a =
[[ -9   4 -20   0 -30  27 -26]
 [ 10  23  19   4   4   4 -10]
 [ 24  19 -29  -9 -15  47 -42]
 [  6   7 -15  -2  -3   3  -9]
 [-38  -9 -32   4 -13   3  20]
 [ 36  -4  41  -7  23 -27   4]
 [-10 -15 -12  12   7 -20   1]
 [ 26  21 -10   6 -10  47 -32]
 [-14 -15  16  -6   9 -40  25]
 [-29  -1 -13   0 -10 -25  19]
 [ 34  -4  20  -8   5  10  -6]
 [-16 -16 -10  -4  -2 -11  14]
 [ 44  21  19  -8  19  17 -26]
 [-21 -17   5  -5   5 -29  25]]
Rows and columns are counted from 0.
(0, 0)	-9
(13, 5)	-29
(10, 4)	5
(9, 2)	-13
(3, 1)	7
(8, 3)	-6
(1, 2)	19
(0, 2)	-20
(6, 3)	12
(4, 0)	-38
(4, 1)	-9
(10, 6)	-6
(12, 1)	21
(3, 5)	3
(13, 1)	-17
(7, 2)	-10
(7, 3)	6
(8, 2)	16
(5, 2)	41
(9, 0)	-29
(7, 0)	26
(5, 6)	4
(3, 3)	-2
(7, 5)	47
(9, 1)	-1
(10, 0)	34
(12, 2)	19
(3, 6)	-9
(10, 3)	-8
(2, 1)	19
(2, 0)	24
(3, 2)	-15
(3, 4)	-3
(1, 5)	4
(11, 1)	-16
(9, 5)	-25
(4, 5)	3

grid =
[[  0   8   0  -3  -9 -11  -1   6   5 -17  23  -8  -2  26  22 -14]
 [  6   7  30  -2  -2 -14  41  49  -2 -13  -4 -24  -1  11  -2 -31]
 [ 10   5   1  15  21   6   8   4  17 -12  -7 -21  16  30  -3 -25]
 [  1   8  11   3   6  -8   2   4   1  -4  -4 -11   0  24   6 -22]
 [ -1  25   2   9   1  -5   1   4   1 -13  -4 -24  13  15   1 -11]
 [ 47   9  31  -3 -13  18   7  11  11  -8  -1 -19  26  24  22  -1]
 [ -1  10   6   3  -2 -13  13   3  20 -14  -5 -19  -4  51  -1  16]
 [ -1   3  -1   0  -5 -11  12   4   4  -7  -2 -21   3  12   5 -17]
 [  0   3  -1  -3  -3 -13  -1   4  -1   1  -4 -18   8  39   2  29]
 [  2   9   1   1  -6  -5   6   4   7  -5  -4 -17   6  13   1 -15]
 [ -1   3  -1   0  -4 -16   9   4  29  31  -7   2   7  16   1 -29]
 [ -1   4   2  -1   0 -10   1   3   7 -13  14 -15   9  22   0 -14]
 [  1   6   1   1  -4  -9   5   4   5  -7  -4 -13   2  14   0 -17]
 [  0   9  17  15   1 -13   3   3   5  -6  -5  -2   8   8  -2 -27]]
Indices start at 0.
(0, 0) = 0
(1, 14) = -2
(3, 4) = 6
(5, 14) = 22
(4, 3) = 9
(9, 10) = -4
(12, 12) = 2
(6, 0) = -1
(8, 1) = 3
(6, 14) = -1
(7, 0) = -1
(13, 5) = -13
(8, 5) = -13
(7, 1) = 3
(12, 9) = -7
(9, 12) = 6
(10, 7) = 4
(6, 11) = -19
(10, 5) = -16
(6, 5) = -13
(7, 13) = 12
(8, 9) = 1
(8, 11) = -18
(10, 13) = 16
(2, 3) = 15
(10, 12) = 7
(7, 3) = 0
(13, 8) = 5
(12, 11) = -13
(1, 2) = 30
(10, 8) = 29
(0, 14) = 22
(5, 11) = -19
(3, 1) = 8
(3, 10) = -4
(10, 3) = 0
(13, 1) = 9

data = -18,12,-20,8,-7,-40,-11
data[0] -> -18
data[-3] -> -7
data[-2] -> -40

X =
-25	-17	7	13	10	-5	14	-10	13	10	25	-52
-31	-23	-13	-18	-31	1	-8	20	10	-20	4	-11
-14	-6	19	0	16	16	10	-14	6	13	31	-42
-15	16	8	4	-3	9	20	-16	-14	13	-20	32
-4	24	24	-10	40	-3	-20	27	-5	-15	-12	6
-2	-12	20	-2	-18	23	-10	1	-9	-26	9	-6
-12	2	-15	21	4	-14	-9	25	14	-4	-18	14
5	10	7	8	8	-6	39	-13	-19	16	2	-11
-4	9	7	-29	-8	25	6	-15	36	10	11	1
-1	0	-44	6	-2	-18	-9	22	30	0	-20	18
23	13	-7	6	-1	-10	29	-14	-31	11	-22	22
0	10	-15	7	-8	-16	34	-8	-21	19	-22	31
35	-1	-10	-11	5	-1	-3	9	16	-10	17	1
2	16	21	-14	38	5	-26	25	-1	-14	-5	8
34	-11	-33	-4	15	-2	-10	20	11	-2	18	6
X[-15, -12]: -25
X[-7, -4]: 36
X[-11, -6]: -20
X[-11, 1]: 24
X[3, -12]: -15
X[:, -10]: [7, -13, 19, 8, 24, 20, -15, 7, 7, -44, -7, -15, -10, 21, -33]
X[-6]: [-1, 0, -44, 6, -2, -18, -9, 22, 30, 0, -20, 18]
X[10, 11]: 22
X[14, 4]: 15
X[-13, -11]: -6
X[-5, -10]: -7
X[13, -6]: -26
X[-8, 3]: 8
X[0, 7]: -10
X[10, 6]: 29
X[-10, -9]: -2
X[:, 4]: [10, -31, 16, -3, 40, -18, 4, 8, -8, -2, -1, -8, 5, 38, 15]
X[14, 5]: -2
X[-5, -12]: 23
X[1, -12]: -31
X[-12, -3]: 13
X[-14]: [-31, -23, -13, -18, -31, 1, -8, 20, 10, -20, 4, -11]
X[-12, -4]: -14
X[-11, -1]: 6
X[12, -11]: -1
X[-6, 10]: -20
X[-8, 0]: 5
X[11, 11]: 31
X[3, -5]: -16
X[:, -1]: [-52, -11, -42, 32, 6, -6, 14, -11, 1, 18, 22, 31, 1, 8, 6]
X[-2, -9]: -14
X[5, -1]: -6
X[7]: [5, 10, 7, 8, 8, -6, 39, -13, -19, 16, 2, -11]
X[1, -9]: -18
X[-2, -7]: 5
